131,176,96,133
98,56,182,147
139,90,181,103
127,104,141,119
111,166,86,143
->
131,176
98,56
139,90

162,150,156,132,126
167,124,189,144,148
164,132,181,138,140
171,150,117,119,115
163,138,175,136,135
->
162,150
167,124
164,132

127,96,117,137
143,97,118,168
101,130,114,56
133,108,164,172
->
127,96
143,97
101,130

157,163,74
122,155,102
100,180,101
140,126,119
76,183,126
->
157,163
122,155
100,180

124,104,91
127,89,142
71,130,125
86,71,97
150,93,101
->
124,104
127,89
71,130

98,157,124,73,185
119,118,150,78,143
152,124,134,124,156
->
98,157
119,118
152,124
---
149,124,198,153
148,121,137,190
->
149,121

136,136
94,71
104,71
118,122
174,180
->
136,71

130,130
71,177
74,193
91,181
->
130,177

63,95
91,164
->
63,164

133,179,143
120,176,143
102,162,185
->
133,176,185

149,114,124
139,126,100
87,141,127
74,128,128
->
149,126,127

146,189
111,184
91,123
98,165
->
146,184

160,120
147,165
119,145
158,199
->
160,165

127,112,143,147
126,126,141,121
135,76,150,170
111,159,120,53
->
127,126,150,53
---
177,80,78,77,71,96,165,87,167,174,76
180,122,80,171,183,80,172,170,87,179,174
170,123,90,172,172,80,181,181,89,177,171
81,177,81,81,123,163,182,109,74,75,83
169,83,176,173,90,150,77,121,185,175,182
->
177,78,71,165,167,76
180,80,183,172,87,174
170,90,172,181,89,171
81,81,123,182,74,83
169,176,90,77,185,182

108,77,92,116,86,75,73,88,84,76
196,116,167,175,184,135,113,119,121,138
68,155,78,93,61,174,163,139,151,176
81,84,95,93,87,76,77,94,91,74
140,135,173,130,176,106,135,146,131,102
106,131,143,108,139,100,127,141,128,95
179,80,163,156,179,71,70,96,88,69
164,166,148,156,154,178,171,155,161,179
->
108,92,86,73,84
196,167,184,113,121
68,78,61,163,151
81,95,87,77,91
140,173,176,135,131
106,143,139,127,128
179,163,179,70,88
164,148,154,171,161

182,186,182,114,118,141,175,179,91,179,183,183,104,159,118,175
78,177,179,172,182,187,141,163,129,66,76,75,99,176,168,121
->
182,182,118,175,91,183,104,118
78,179,182,141,129,76,99,168

179,88,125,116,96,177
172,93,128,112,97,173
93,197,129,99,118,56
137,72,126,187,169,177
122,89,128,195,183,158
124,87,128,191,178,161
177,73,126,129,109,192
->
179,125,96
172,128,97
93,129,118
137,126,169
122,128,183
124,128,178
177,126,109

128,122,126,134,128,127,131,128,130,131,131
73,151,125,171,127,142,136,119,80,89,182
127,134,130,122,128,128,125,129,128,125,125
->
128,126,128,131,130,131
73,125,127,136,80,182
127,130,128,125,128,125

104,71,138,140,124,171,140,118,123,144,133,125
78,134,84,102,110,154,130,116,84,153,138,127
120,105,159,120,109,147,146,97,142,125,141,157
103,117,110,83,133,166,127,144,130,173,131,172
->
104,138,124,140,123,133
78,84,110,130,84,138
120,159,109,146,142,141
103,110,133,127,130,131

79,82,77,79,89
76,167,127,144,177
81,109,75,81,138
83,179,185,173,184
169,146,168,169,144
->
79,77,89
76,127,177
81,75,138
83,185,184
169,168,144

108,184,184,94
100,178,190,91
108,177,183,98
114,194,186,97
185,132,89,181
151,184,147,136
94,127,174,105
175,159,111,163
159,92,98,175
116,193,184,98
158,85,94,173
87,149,188,89
->
108,184
100,190
108,183
114,186
185,89
151,147
94,174
175,111
159,98
116,184
158,94
87,188

70,76,90,187
61,71,80,185
67,76,81,182
105,189,140,175
122,130,186,173
82,81,78,158
192,187,185,76
181,171,178,73
181,192,185,84
112,72,65,107
->
70,90
61,80
67,81
105,140
122,186
82,78
192,185
181,178
181,185
112,65
